In the data rows, the value 128 means zero.
Here are some numbered points:
[180 105 127 106 130 155 109 136 141 168 158 141 159 164 120  97 125 139
 109 113 110 113 136 103 133 125 142  87 124 143 127 134] 0
[120 140 137 119 106 174 139  80 146 143 160 156 100 122 130 144 158  69
 123 156 100  71 127 127 134 106  90 157 111 150 104 107] 1
[115 148 124 104 135 137 141 119 143 115 140 132 150  94 129 169 131 126
 112 113 123 178 121 116 100 119 139 111 130 136 129 122] 2
[150 155 164 158 131 140 142 181 148 107 113 154 166 158 148 135 148 142
 109 140 142 114 156 160 171 125 125 151 155 103 127 168] 3
[131 141 152 154 130  81 192 109 135 123 134 112 125 168 137 125 147 117
 124 155 155 155 127 144 133 111 119 122 128 111 164 125] 4
[171 119 169 127 147 115 155 139 133 107 134 104 173 171 106 118 120  85
 109 167 195 114 128 109 140 144 128 116 123  83 125 146] 5
[125 132 122 128 137 153 138 130 153 125 108 145 124 121 172 114 100 132
 153 115 115 115 136 129 153 135 133 125 130 133 104 144] 6
[151 119 137 144 144 143  98 129 119 138 146 145 125 122 124 128 150  88
 143 139 153 111 123  92 122 136 140 126 128 143 108 117] 7
[156 115 170 131 104  95 100 125 120 115 151  98 142 109 125 107 135 143
 106  91 122 125 125 133 107 151 120 131 140 113 101  82] 8
[142 127 138  93 135 120 144 137 136 134 133 100 130 120 111 155 132 159
 178 141 160 150 125 101 134 161 122 111  82 122 123 114] 9
[ 93 107 120 149 125 151  99 192 146 133  83 150 100 107 151 137 112 187
 175  83 106 179 113 128  96 145  89 178 144 104 117 113] 10
[168 129 141 108 107 146 114 126 110 174 171 150 112 118 117 133 105 138
 117 134 133 108 157 138 112 143 110 140 123 144 137 135] 11
[154 104 131 135 106 141 121 119 124 114 119 102 165 128 139 134 119 110
 140 143 150 130  95 121 145 145 168 103 135 128 141 143] 12
[ 90 188 130 117 121 106 109 116 106  77  96 125 161 136  94 153 127 100
 106 152 106 162 109 111  87  71 145 152 131 122 131 127] 13
[121 100 169  96 154 141 112 149 137 147 177 122 148 162 121 121 127 146
 119 145 110 111 130 100 163 139 131 167 148 148 157 150] 14
[135 104 152  97 109  96 131 154 133 132 156 112 151 128 130 139 159 119
 118 127 125  94 161 103 119 165 127 157 107  92 108 157] 15
[ 95 139 127 160 168 173 134 134 133 149 110 156 138 129 146 131 145 156
 138 130 148 158 169 180 103 136 131 141 191 157 146 139] 16
[ 95  74 118 149  93 181 128 181 179 187 121 147 112  87 147 140 161 142
 155 125 169 139 125 138  80 125  88 127  94 157 119  77] 17
[150 127 115 163 101 137 129 125 130 126 124 145 113  83 183 128 156 130
 168 135 130 163 124 142 115 130 104 114 173 151  81  98] 18
[114 155 117 139  89 131 137 135 134 125 115 134  90 161 138 134 105 146
 149 156 171 157 120 128 133 129 114 119 120 108  69  96] 19
[ 85 116 134 145 102 114 136 138 101  84 159  97 144 130 158 142 125 133
 134  88 102 147 129 144 103  94 114 113 147 122 102 109] 20
[137 151 131  98 119 172 128 136 144 148 155 105 147 128 123 152 115 143
 146 109 168 153 143 155 151 128 107 141 149 124 107 126] 21
[ 93 159 124 142 162 178 165 160 135 149 112 155 106 188 140 141 148 154
 185 195 163 173 180 147 172 170 130 137 172 167 182 148] 22
[142 118 147 132 134 159 119 136 134 163 141 152 128 135 127  95 144 143
 128 124  99 117 114 128 147 149 157 125  92 124 142 127] 23
[ 86  68  95 113  97  87 145 123 123 131 150  66 106 127 120  99  68 103
 126 122 103 132 155  95 118  79  98 137 105 127  97 137] 24
[137 153 120 168 120 138 133 145 105 103 164 130 188 155 152 168 160  97
  98 150 147 141 144 183 146 121  97 151 170 116 158  91] 25
[124 149 120 148 120 145 136 131 128 130 139 156 126 103 109 174 160 105
 117 135 101 140 135 134  96 123 147 159 154 135  89 106] 26
[194 123 152 113 145 135 166 116 136 138 146 143 127  79 129 111 114  98
 123 149 122 128 135 136 120 104 144 125 142 133 147 136] 27
[120 135 122 112 140 123 129 112 100 142 146 114 155  94 125 140 109 113
  99 118  98 131 111 153 109 102 134 128 137 109 127 121] 28
[100 107 111 130 116 103 170 148 116 137 106 128 100 166 147  93 102 143
 153 161 175 148 163 176 148 155  98 100 104 126 141 109] 29
[122 118 144 145 127 166 138 116 145 130 139 142 142 127 126 128 145 110
 118 117 148 133 134  89 118 150 139 131 145 119 127 148] 30
[114  80 105  95 123  82  73 146 130 119 151 142 110 135  76 117 101 162
 129 113 108 148 120  86 120 143 101 112  72 136  98 105] 31
[157 129 117 102 100 121 112 111 136 101  96 106 109 116 123 146 124 109
 140 124 123 140 116 121 149 139 114 121 128 108  98 140] 32
[134 127 140 130 146 135  95 136 134 149 147 115 128 118  99 125 138 134
 115 144 117  98 135 136 154 123 127 155 134 119 121 145] 33
[117 133 129 121 112 161  75 150 156 156 127 151 136 130 119 111 146 157
 136 112 118 162 113  85 111 115 101 131 127 154  75 131] 34
[144 113 110 186 127  99 141 168  96  77 141 140 104 194 155 114 126 101
 121 177 168 130  94 141 161 147 122 112 113 111 117 103] 35
[129 136 159 119 130 109 115 161 106 144 141 117 144 146 119 108  58 155
 137 154 144 142 166 128 147 161 157 110 131  91 167 161] 36
[ 91 117 118 108 139  69 126 142 116  98 131 100 155 134 125 108 114 137
 119 142 156 121 142 122 155 103 114 115  96 105 134 161] 37
[100 139 103 160 116 114 138 145 139 111 112 145 128  86 136 145 116 112
 189 142 141 149 108 117 144 107 118 154 107 121 134 142] 38
[113 134 140 142 115 112 138 153 116 163 116 120 164 122 137 117  88 143
 143 126 133 141 150 123 159 148 155 122 131 138 156 149] 39
[191 137 133 161 102 124 159  98 125 115 159  86 101 124 134 130  89  86
 101 106 120  86  93 136 103 101 120 122 151 106  87  58] 40
[148 120  91 151 114 131 134  80 110 123 112 125 117 142 124 123  96 124
  59 137 140  88 139 196 126  94 100 115 152 109  92  70] 41
[ 97 159 111 147 127 107 120 142 144 123  99 104 153 121 142 116 130 156
 151 128 129 124 142 119 156 163 155 116 183 113 123 133] 42
[103 123 118 128 100 114 123 166 114 125  98 126  92 101 130 132 132 150
 131  98 144 136 136 147 118 131  92 128  98 121  71 116] 43
[145 112 167 115 140 105 139 168 102  95 137 128 139 181 159 117  93 140
 122 150 194  87 125 180 170 177 133 148 126  86 140  88] 44
[116 178 110 138 135 139 105 112 151 171 122 140 117 105 154 163 125 103
 114 118 111 116 132 127  88 109 110 155 171 126 110 158] 45
[138 133 116 139 178 126 130 108 110  93 131 103 144 126 124 124 132 112
 101 156 104 118 126 133 129  81 145 112  92  98 143 143] 46
[100  95  98 120 100 169 138 127 106  89  86 155 102 151 102 108 146 183
 142 178 153 148 104 135 198 182  99 129 114 125 115 108] 47
[135 113 131 127 115  99 134  98 114 123 150 124 145 181 153 106 109 111
 105 136 158 135 131 180 118 114 134  77 104 122 115 127] 48
[132 143 132 173 145 152 200 167 179 142  88 144  96 140 136 165 178 153
 170 134 172 180 159 172 178 151 131 165 153 147 138 116] 49
[133 168 142 172  97 148 128 141  86  78 178 129  98  77 191 182 127 147
 150 132 107 161 112 121 118 111 116 141 124 109 130 130] 50
[170 114 162  85 146 134  94 130 179 175 161 178 157 113  97 104 142 100
 110  81 109  90 160  77 107 134 166 110  99 163 167 163] 51
[111 121 115 137 107  99 163 150 127 123 117 131 119 139 152 109 125 167
 119 154 176 127 118 138 134 160 131 128 146 111 110 109] 52
[140 147 112 105 139 101  91 134 149 161 131 133 113 120 138 125 107 115
 115 122 103 150 161 126 107 175 125 122 102 150 122 138] 53
[127 150 143 156 126 146 185 157 159 137 140 161 149 158 152 166 119 124
 116 145 134 109 152 168 111 151 169 151 154 166 153 161] 54
[183 130 169 125  88 128 159 114 106 124 127 134 155 136 136 142 122 118
 136 129 110 129 114 114 128  95 153 109 158 138  98 117] 55
[150 146 113 109 193 169 139 118 146 140 123 173 123 107  98 134 130  95
 100 113 111 117 166  94 139 137 132 122 164 165 157 164] 56
[128 174 160 157 125 156 137 112 131  95 129 142  99 121 146 122 127 108
 152 123 116 175 121 105 126 106 138 169 132 143 125 108] 57
[121 150  86 146 129 136 163 131 152 165  91 165  86 111 147 131 154 130
 149 132 141 178 135 149  99 131 111 158 159 178 113 138] 58
[140 118 140 124 150 152 115 134 120 136 158 153 143 149  77 162 152 119
 129 153 162  98 143 136 145 150 154 137 144 146 143 158] 59
[158 168 187 132 121  93 108 113 126 124 187 118 131 129 133 140 104  95
 123 117 123 147  86 134 111 106 133 103 138  95 125 104] 60
[138 101 135 114 137  92 114 126 113 123 116  88 120 138 112 119  94 155
 140 101 118 140 153  99 166 158 143 113 126  91 106 141] 61
[155 158 125 168 141 150 137 170 126 160 193 149 158 147 124 158 162 185
 154  95 125 160 127 146 133 172 126 154 179 151 145 122] 62
[118 145 103 161 114 142 127 119 125 105 110 127 122 112 124 120 136 127
 113 147 121 131 131 102 177 132 143 115 141 151 125 105] 63
[124 113 116 116 152  97 125 145 137 135 161 127 166 151 147 123 126 141
  96 122 127  96 130 148 116 124 141 149 144 163 129 118] 64
[132 129 111 175 114 137 129 122 162 135 134 113 121  90 117 156 136 106
 112 103  99  85 149  99 119 136 113 143 111 164 143 109] 65
[144 147 126 131  57 107 124 150 139 153 174 112 127  92 134 147 138 142
 121 128 120 136  95 135 118 103 122 100 147 127 139 103] 66
[ 77  91 123  90 119 107 121 110  88 103 141 107 135 109 108  85 108  86
  74 102  93 118 118 132  83  99 161  96 105  99 139 138] 67
[ 95 109  95 158 129 132 124 138 150 153 118 139 112 115 169 105 124 137
 136 155 119 138 122 142 154 147 110 106 146 117 106 126] 68
[133  92 146  87 176 100  83  91  94 151 122  96 122 107 104  81 116 109
 130 103  99  96 162  88 105 128 113 140 117 103 117 130] 69
[152 147 105 170 171 140 105 128 144 186  93 169  98  98 150 155 130 119
 116  97 114  84 146 126  92 134 131 170 177 148 163 143] 70
[ 84 142  92 138 113 139 136 148 132 122 105 132 105  87 142 141 150 168
 209 106 127 178 150 118 141 155  77 147 150 109 117 148] 71
[144 134 146 112 132  94  93 122 146 161 160 157 153 115 149  95 102 138
 134 115 116 150 161 128 144 131 126 121  87 103 106 129] 72
[185 161 183 159 133 145 147 100  99  80 142 104 176  95 133 110 140 123
 106 114 159 120  99 155  99 119 137 160 191 108 131 135] 73
[135 153 146 127 136 109 106 142 128 118 131 142  93 106 112 114 163 165
  92 132 105 126 111 120 127 146 148 152 134  92 163 148] 74
[131 116 141 145 146 143 116 107 175 145 199 148 185 142 119  83 118 125
 130 125 103 108 157 118 129 126 141  99 106 174 111 158] 75
[108 132 113 119 112 123 140 105 126 112 133 150 116 117 117 132 131 134
 106 177 141 133 110 131 137 157  95 128 102 141 128 127] 76
[109 136 111 159 109  91 152 116 124 116 129 131 153 118 162 149 159 135
 156 145 127 121 138 138 147 151 121 155 158 113 123 122] 77
[114 103  93  85 142 136 136 110  98 122 115 123 121 148 113 128 134 138
 124 123 144 141 137 126 156 133 138 146 146 119 115 115] 78
[119 122 118 113 119 116 111 126 112 115 106 105 136  89 104 180 159 144
 119 105  70  83 136 104  95 114 100 130 106 144 127 103] 79
[115 152  90 165 114 106 123 125  77 109  87 139 101  98 180 159 164 130
 184  97 138 140  81 183  96 125  72 153 147  96  80 111] 80
[136 134  95 116 132 147 147 103 121 149 132 131 145 139 141 139 127 104
 121 122 120 121 108 144 125 134 123 128 116 126 126 166] 81
[ 99  79  84 102 103 141  96 122 130 119 108 105  77  71  95  71  97 137
 131  65  94 160 115 116  86  74 104  93  90 129 101  93] 82
[ 99  91  68 104 120 130 100 175 106 125  95 169 124 152  89  79 127 168
 158 198 143 149 117 140 151 179  97 104 108 128  94  95] 83
[118 118 129 155 133 132 124 146 156 130 117 134 132 111 144 106 153 155
 137 115 114 112 125 153 103 112 114 188 143 123 134 152] 84
[131 126 106 141 115 123 133 117 136 135  95 131  94 102 138 117 163 170
 143 136 130 175 100 168 105 134  79 135 150 121  71  94] 85
[114 133  65  96 154 166 112 138 154 155 104 149 103  73 120 137 178 132
 160 100 101 140 144 125  71  97  87 158  68 173 119 161] 86
[116 136 103 133 181 157 123 136 161 155 126 145 130 114 161 187 136 124
 122 100 121 112 180 131  88 130 126 140 142 136 142 166] 87
[157 111 141 162 109 138 122 104 142 114 132 136 137 125 142 140 121 144
 149 132 156 132 133 113  77 129 121 153 114 127 129 133] 88
[152  94  87  95 171 136 112 130 152 149 139 113  93 118 105  79 115 155
 110 114  97 100 114 100 111  91 122 113 106 113 153 161] 89
[115 104  72 112 137  86 124  79 122 119 118  88 124 130 128 102 136 126
 114 137 118 109 128 108  99  72 137 112  97 102 175 173] 90
[ 83 163 149 132 131 129 158 111 158 172 110 155 135 128 171 153 107 143
 129 121 123 125 136 136 149 138 120 144 145 129 128 122] 91
[130 112 141  98 126 109 113 127 110 120 145 104 103 141 156 165 142 141
 110 122 155 101  74 137 137 136  94 154 136 125  73 145] 92
[150  78 128  88 151  82 112  95 102  74 153  91 145  85 100 115  72  90
 145 106 112 132  84  83 117  83 152  70  74  78 147 138] 93
[140 140 165 142 128 117 115 145 111 113 109 165 117 124 160 163 143 157
 155 143 116 132 135 137 129 140 165 163 133 122 152 122] 94
[107 141 137 117 150 147  85 122 144 158 134 151 143 132 131 129 147 163
 158 162 135  95 131 102 162 145 124 168 123 137 146 140] 95
[143 124 161  99 176 105  86 186 131 141 191 146 145 110 138 136 102 147
 105 106 103 143 145  75 102 123 149 148  92 111 145 158] 96
[ 98  92 128 104 115 180 107 142 151 136 119 152 121 107 131 115 119 127
 109 140 144 100 124 106 113 143 125 151 128 157 116 107] 97
[142 117 166 130 170 140 120 153 147 163 163 156 169 149 120 153 186 163
 108 154 142 152 174  96 137 145 147 146 114 164 157 139] 98
[132 147 102 140 148 144 141 122 121 119 126 139 102 134 111 162 166 134
 144 131 138 120 121 129 168 108 153 131 145 122 163 110] 99
[120 120 127 117  93 126 115 102 117  80 137  93 142  90 115  98 133  98
 119 134  79 108 104 138 108 133 112  87  91 130 110  97] 100
[124 112 136  96 116 145  63 106 116  79 132 121 152  96 105 135 156 136
 152  95 102 174 130 103  79 112 131 117 127 108 118  81] 101
[101 158  89 120 163 105 143 132 162 154 102 169  87 172 100 107 123 118
 165 147 156 153 150 149 111 139  91 112 121 119 115 162] 102
[128 127 126 124 111  92 131  83 142 154 121 125 101 142  97  85  63 122
 108 145 121 128 128  93 120  88 113 114 121 115 107 135] 103
[152  98 119  95 123 127 108 111 135 141 126 128 142 118  79 113 142 123
 134 137  86 155 151 102 154 157 113 109  76 164 126 119] 104
[126 115 152 105 138 112 115 156 115  89 143  91 154 144 122 105 104 167
 164 153 108 115 123 122 172 156 148 123 118  87 161 130] 105
[158 138 140 123 128 143 110 122 104 102 152 107 150 103 156  99  83 128
 128 156 131 130 142 127 123 108 127 128 100 140 133 105] 106
[ 98 101 119 131 158  89 151 150 144 111  81 111 107 176 166 114 109 190
 175 165 177 147 127 190 143 163 148 119 123 113 142 138] 107
[140 157 175 137  90 147 130 145 106  94 136 115 154 111 157 168 141 158
 145 141 118 143 130 130 140 130 124 145 164 128 118 124] 108
[ 70 142 146 116 129 145 148 148 100 142 109 138 148 119 147 151 122 151
 143 161 146 138 127 147 136 164 127 115 140 149 136 116] 109
[127 157 149 154 123 100 176 137 119 151 124 102 118 146 175 153 114 133
 118 179 155 116 113 176 156 134 120 143 182 116 147 161] 110
[138 147 107 133 130 143  91 119 116 137 127 122  76 131 142 111 140 137
 107 149 109 136  76 126 128 130  85 116 128 118  82  92] 111
[132 113 127  65 138 141  89  79 139 127 138 109 130 104  85  98 109 142
 103  84 102 122 128 115 137 107 121  88 124 111 144 135] 112
[149 125 165 132 129 162 123 140 142 179 121 174 126 108 134 176 152 121
 113 112 116 172 136 109 118 122 128 120 120 189 150 160] 113
[185  95 141  93 118 104  81 123 125 125 127 123 120  96 119 119 119 119
 103  86  86 109 153  94  89  98 120 117 109 157 160 141] 114
[115 147  95 119  88 100 157 124 129 132 114 158  86 124 162 153 138 122
 167 166  86 154 123 143  99 113  71 111 141 134 114 125] 115
[104  84  80 122 118 115 127 140  95  73 132 119 106 120 126  96  93 117
 108 118 147  97  94 106 136 127 116 112 117 110 130 113] 116
[105 132 135 109 143 119 131 138 139 108 128 116 113 118 119 150 125 117
  98 118 111 130 114 145 121 129 118 141 119 127 112 110] 117
[ 72  97 107 119 140  79 161 160 147 175  66 135 110 169 174 111 103 151
 191 119 149 159 173 150 164 154 139 100 132 140 132 168] 118
[143 128 129 117 126 186 125 162 140 148 158 165 149 131 101 138 141 126
 134 153 133 126 119 109 141 137 136 142 149 146 123 168] 119
[157  90 147 126 153  92 119 127  76 115 138 103 105 123 111 119 120 151
 107 129 113 140 140 120 148 127 103 131 104  90 131 139] 120
[143 111 169 107 172 160 119  85 169 175 152 154 141 122  87 118 132 100
 106  91 118 105 171 145  99  81 169 137 129 167 157 161] 121
[136 127 121 118 125 121 156 137 139 121  98 134 110 171 107 110 135 118
 132 113  87  96 100  87 189 148 111 128 137 137 136 122] 122
[ 94 119 139 128  97 128 121 132  92  99 142 149 112 173  81  86 125 173
 170 157 123 152 142  84 183 167 139 101 118 120 107 104] 123
[ 96 134 178 125 110 148 173 123 115 143 111 125 149 128 146  98 147 102
  81  96 155 106 127 130 129 120 161 144 147 158 141  91] 124
[ 81 186 104 121 163 185 158 107 135 152  98 146 131 107 137 163 157 110
 104 141  95  87 158 151 109 143 129 131 184 159 121 138] 125
[135 148 141  90 178 157 124 136 173 168 154 164 139 171 114 161 154 113
 109 155 142 133 145  98 126 139 133 171  99 160 174 156] 126
[ 82 144  72 130 166 112 163  99 146 158 102 151  99 147 166 170 129 108
 132 185 153 179 131 143 129 145  85 154 162 136 140 141] 127
[ 99 146 125 105  86 127 153 153 145 100 119 141 129 148 120 128 132 139
 151 166 167 144 104 155 166 161  59 119 144 148 101  78] 128
[148 112 113 154 109 140 183 102 145  97 141 124 124 189 153 131 108 101
 140 119 138 118 107 124 139 120 123 114 127 153 159 125] 129
[ 83 158  75 132 150 146 143 148 121 162 107 138 148 180 161 155 131 166
 152 155 138 138 160 131 144 156 141 174 147 162 150 158] 130
[106 104  76 100  96 186 139  99 152 141 115 164  74 161 111 122 131 101
 125 175 150  90 109  93 156 125 109 109  97 146 131 103] 131
[142 153 137 153 153 109 127 117 114  75 150 107 170 172 144  77 102  91
 123 168 160 100 127 152 152 118 145 103 124  99 172 117] 132
[137 106 165 102 142 109  63  66 107 103 121  53 173 116  89 109 102 118
  87  57  74  96 146 105  76  74 144 108  93  81 167 139] 133
[112 109 128  95 155 154 143 137 162 130 147 127 134 168 126 148 137 152
 135 134 138 146 150 144 160 151 170 160 135 157 157 126] 134
[123  83 116 103 103 125 152 134 181 125  98 145 108 163 148 100 102 148
 140 153 138 123 158 162 141 150 103 115 108 130  99 134] 135
[117 143 117 180 131 118 123 117 108 106 147 134 137 105 146 168 135 146
 160  63 126 145 115 143 107 125 145 145 185 128 164 116] 136
[142 144 150 105  84 117 110  79 112  76 122  79 117  94 155 113 106  96
  90 123 117  87  96  98 132 112 132 102  91  86 122 124] 137
[ 94 153 163 138 145 134 143 108 140 151 138 151 127 118 147 124 126 105
 148 124 114 158 118 122 123  96 123 108 103 136 175 126] 138
[115 128 138 116 111 102 110 139 133 135  96 129 150 141 113 132 120 116
 112 128 117  68 119 102 157 137  97 108 143 125 135 114] 139
[136  97 144 110 108 161 105 100 177 167 147 147 124 133 114 130 155  94
 108  99  68  94 184  95 118 149  97 157 111 184 119 134] 140
New points follow, each followed by the numbers of its two nearest points above by angle, seen from the average point of the numbered points, smallest number first.
[116 129 118  97 122 146 118 132 123 143 124 141 108 106 122 139 135 140
 144 102 102 146 124  97 120 119  75 145 118 119 116 129] 34 86
[ 78 145 122 128 189 125 111 127 147 145  94 144 111 106 107 100 161 121
 132 107 140 136 148  84 108 110 119 144 120 133 155 168] 56 86
[116 125 125 116 153 140 125 115 119 105  98 136 126 116 109 172 159 118
 117 142 144 146  89 100 113  85 179 154 124  98 126 108] 13 99
[121 139 112 143 110 171  89 134  89 108 119 142  99 143 126 173 163  99
 140 123 131 159 124 168 147 156 144 151 135 143 103 111] 26 80
[106 137 136 159  85 147 141 121 140  94 128 129 154 135 123 140 123 146
 147 150 152 142 106 130 162 120  99 162 125 135 109  71] 19 128
[129 122 155 133 137 132 152 128 167 163 137 145 147 149 129 124 150 146
 141 142 153 126 157 147 108 127 144 116 122 135 155 134] 54 98
[130 105 140 131 171 147 155 182 135 154 117 160 139 140 152 135 139 169
 128  99 127 134 131 115 125 148 142 138 148 146 140 109] 62 98
[144 156 166 120 150 136 131 154 144 162 141 141 156 133 153 146 116 165
 124 143 103 127 123 114 131 160 144 104 122 161 152 159] 98 113
[123 120 146 128 136 152 129  88 126 137 129 162 139 135 123 133 139 141
 149 146 149 125 122 106 140 127 134 136 132 117 131 120] 30 95
[134 110 136 142 140 107 126 133 124 155 117 134 111 105 124 102 130 183
 131 144 146 138 150 118 143 122 137 119 137 151 113 162] 39 118
[108 141  97 123 132 141 100 145 156 126 130 137 134 130 134 113 106 156
 162 143 130 160 180 136 136 135 103 140 133 127 133 135] 22 71
[123 146 127 109  93 132  89 119 137 102 153 165 168 109  92 142 128 156
 139  91 129 137 128 122 103 106 145 169 108 149 156 130] 13 101
[172 166 184 154 164 170 137 101 118 138 157 141 145 148 151 178 159 111
 102 119 141  91 152 139 118 122 180 154 133 147 151 148] 54 59
[119 129 129 145  92 142 112 140 154 142 132 152 147 102 129 118 160 120
 157  96 110 157 124 131  87 115  93 138 124 171  90 106] 17 34
[144 124 138 126 136 141 120  94 115 138 137 116 109 127 159 143  92 116
 124 130 117 105 119 128 129 102 129 121 159 155 120 100] 40 41
[131 107 102  48 143 134 104 141 139 137  77 154 152 121  91 126 137 102
 109  69  85  96 152  66 131 128 142 114  86 177 126 135] 51 114
[152 103 131 112 134 122 131 129 142 123 154 148 148 163 158  96 139 147
 177 171 148 156 114 176 160 152 160 126 102 156  92 103] 107 135
[139 142 104 150  99  72 181  87 121  90 154  84 123  80 163 113 107  65
  88  81 124 117  99 147 107 103  90  90 141 128  80  72] 40 100
[118 123 139 137 130 124 145 148 137 118  94 153  98 110 153  99 119 143
 153 108 144 160 128 132 121 133  98 113 110 115 141 103] 10 29
[132 124 135 152 147 127 158 128 119 133 103 130 137 122 144 129  87 137
 136 116 158 131  93 134 118  99 128 109 133 129 128  95] 40 41
[113 114  96 140  96 115 149 120 102 105  76 128  87 109 167 141 157 138
 166 139 138 126 107 154 119 113 102 113 148 110 118 104] 80 85
[115  95 106 108 139 113 120 145 116  81 111 133 142 130 107 147 177 105
 105 161 128 141 102 130 132 118 156 165 126 114  95 138] 13 78
[132 115 168 149 172 130 141 161 116 153 132 174 149 149 129 139 147 133
 129 160 157 143 147 124 152 138 124 140 131 147 155 120] 22 98
[154 147 138 127  93 141 150 136 152 178 122 126 114 153 130 147 130 128
 135 137 146 123 122 109 127 147 121 151 125 126  63 138] 19 92
[116 131 131 167 106 119 141  85 124 137 145  91 147 131 120 123 134 104
  73 149 120 101 125 128 141 114 115 136 166  97 113 126] 40 41
[124 100 144 128 109 114  97 115 116 118 126  82 133 126  93  90 116 115
 121  95 113  76 145  81 105 122 151 127  87 102 132 131] 69 133
[126 125 142 129 136 108 137 125  94 107  95 123 120 147 122 129 144 114
 129 119 129 118 110 139 120 129 126 134 146 125 119 107] 35 80
[126 103 145 136 145 132  94 149 132 128 166 123 138 132 113 121 131 134
 124 141 125 143 118 138 135 150 133 154 140 125 133 142] 14 33
[148 131 123 117 149 114 138 120 111 141 108 128 112 128 140 131 112 118
 131 156 158 121 132 118  98 104 151 134 134 118 161 146] 27 90
[ 91  92  78 143  82 133 174 161 134 146 115 136  99 116 168 100 156 151
 156 102 136 143 144 150  70 139  81 153 133 144  95 100] 17 85
[139 149 119 129 116 130 123  96 118 136 158 128 146 143 139 155 134 134
 173 121  89 114 154 130 115 102 125 166 181 127 166 139] 45 136
[123 179 121 145 147 136 137 151 156 165 122 151  86 149 153 115 178 143
 153 148 128 139 110 158 147 157 158 145 186 169 160 164] 22 58
[103 116  71 105 135 114 140 137 116  93  88 139  85 113 110 103 125 183
 153 132 122 177 126 150 130 123  99 160 114 131 137 151] 47 71
[149  98 142 142 127 130 141  97 149 150 165 144 114 150  90 127 118 127
 131 154 101 128 107 122 131 121 140 122 144 121 123 111] 40 103
[129 129 101 134 182  99 142 125 136 108 115 101 106 102 124 156 105 136
 142 120 144 131 107 156 137 134 128 114 135  63 138 147] 93 107
[145  80 108 104 133 116 178 135 140 161 106 121  61 145 147 112 112 162
 110 125 154 122 141 167 132 131  73 109 125 133 121 155] 29 135
[130 142 155 136 127  93 134 116  90 173 134  99 143 128 137 152 115  99
 144 172 163  96 149 149 158 121 142 153 160  76 124 152] 5 110
[166 128 146 122  96 110 145 133 149  96 172 143 144 123 125 146 154 125
 125 154 156 120 117 135 155 123  90 135 128 117 115  87] 25 128
[120 141 162 151 137 140 177 138 151 150 177 141 163 131 133 136 151 129
 136 145 177 115 126 148 112 109 164 168 114 149 140 146] 54 98
[148 122 138 115 145 133 121 135 146 120 135 144 130 119 105 114 155 132
 133  78 123 149 124 123 138 128 145 118 145 140 164 122] 51 121
[136 155 129 112 144 127  97 143 131 108 133 138  90 106 101 128 107 165
 145 123 119 163 100 116 122 155 152 124  99 174 119  88] 9 31
[159 150 168 159 102 170 125 105 155 136 139 176 128 117 179 150 130 106
 128 129 127 110 131 120 140 133 123 119 153 180  98 182] 6 113
[ 99 188 105 129 146 126 132 175 137 159 124 126 136 121 169 146 179 130
 157  96  94 160 163 118 145 172 145 135 147 156 139 152] 62 130
[109  77 125 112 131 134  96 129 134 103 139 105 131 131 137 102 134 174
 162 127 104 147 117 139 147 131 164  88  89  89 150 127] 93 105
[ 98 133 107 133 121 101 121 133 108 124 106  91 100  93 112 132 115 147
 161 122 122 156 155 104 132 114  91 119 143 103 109 159] 24 71
[126 129 110 124 129 120 116 122 106 129 120 109 121 131 127  96 135 127
 146 121 105  93 101 105 133 107  98 116 120 100 112 107] 111 116
[146 114  98 122 134 106 100 150 123 120  93 111 107 129 109 128 125 116
 130 116 122 143 168  91 153 123 101 100  84 113 122 162] 61 120
[157 102 122 123 160 108 141 141 118 106 139 137 159 113  98  83  86 131
 140 112 115 150  98 123 116 130 115 133 149 119 112 128] 93 116
[135 168 145 180 152  92 148 146 120  99 149 138 131 135  97 137 134 144
 122 154 152 130 153 114 147 123 133 155 145 163 165 129] 4 98
[123 120 123 119 114 135 135 141 115 117 127 118 143 145 127 116 156 115
 107 117 126 103 126 130 136 117 148 146 135  74  95 140] 15 67
[179 141 171 170 136 141 146 137 135  69 113 166 115 138 136 144 159 137
 123 118 134 115 139 144 148 123 116 117 126 151 139 119] 3 94
[133 153 115 142 112  99 160 142 108  94  84 127 123 104 155 149 153 123
 118 127  99 116 102 155 113 139 131  98 140 119 148 118] 80 115
[ 97 149 149 133 134 126 127 180 127 132 134 131 138 131 135 135 150 140
 140 131 118  96 135 107 130 125 122 105 125 158  78 123] 34 43
[132  91 119 112 116 109 135 140 143 154 126  85 130 114 119 120 104 130
 116 159 118 140 127 112 121 140 135 136 100 122 142 119] 24 104
[140 116  86 128 152  79  98 126 137 130 123 138 108 150 147 114 108 117
 118 132 116 122 177 130 108 137 115 114  87 148 131 107] 31 53
[117 155 145 160 149 119 127 102  88 110 123 101 135 140 122 159 118 129
  92 117 162 121 108 182 138 120 143 136 168 106 134 137] 73 110
[138 126 130 180 131  93 162 132 123 137 144 114 125 160 141 135 122 111
 106 164 159 117 135 163 139 165 144 129 164 116 145 142] 4 110
[115 136 129 116 170 115 179 141 126 108 137 129 138 115 144 122 128 140
 110 110 141  96 105 137 124 176 167 121  99 126 160 153] 44 54
[ 89 122 109 145 140 115 148 139 134 122 148 160 134 150 143 152 162 150
 122 123 125 151 133 121 166 131 116 126 115 107 151 160] 22 130
[140 153 146 126 142 140 127 143 138 131 150 133 138 132 153 117 112  99
 125 126 165  86 132 111 143 117 116 138 153 127 165 138] 5 132
[133 121 136 159 121 122 123 102 129 105  80 135 107 113 132  90 135 104
 100 120 124  87 134  91  99  86 110  96 116 101 113 131] 103 137
[118 145 114 179 111 107 140 133 142 151 125 129 137 137 143 115 106 126
 105 167 133 116 131 148 156 157 137 103 133 120 126 166] 68 110
[111  90 107  86 137 162 108 120 145 137 104 112 115 146  76 108 146 103
 111 145 140 120 126 124 161 131  93 122 117 129 113 127] 78 131
[129 132 106 144 127 108 134 115 102 100 177 151  93 128 150 130 129 137
 155 153 140 162 138 141 141 132 110 124 132 102 113 142] 35 50
[125 115 107 110  91 128  93 118 190 137 105 151 117 138 136 114 135 129
 139 146 117 176 122 127 126 112  68 150 130 161  88 146] 34 85
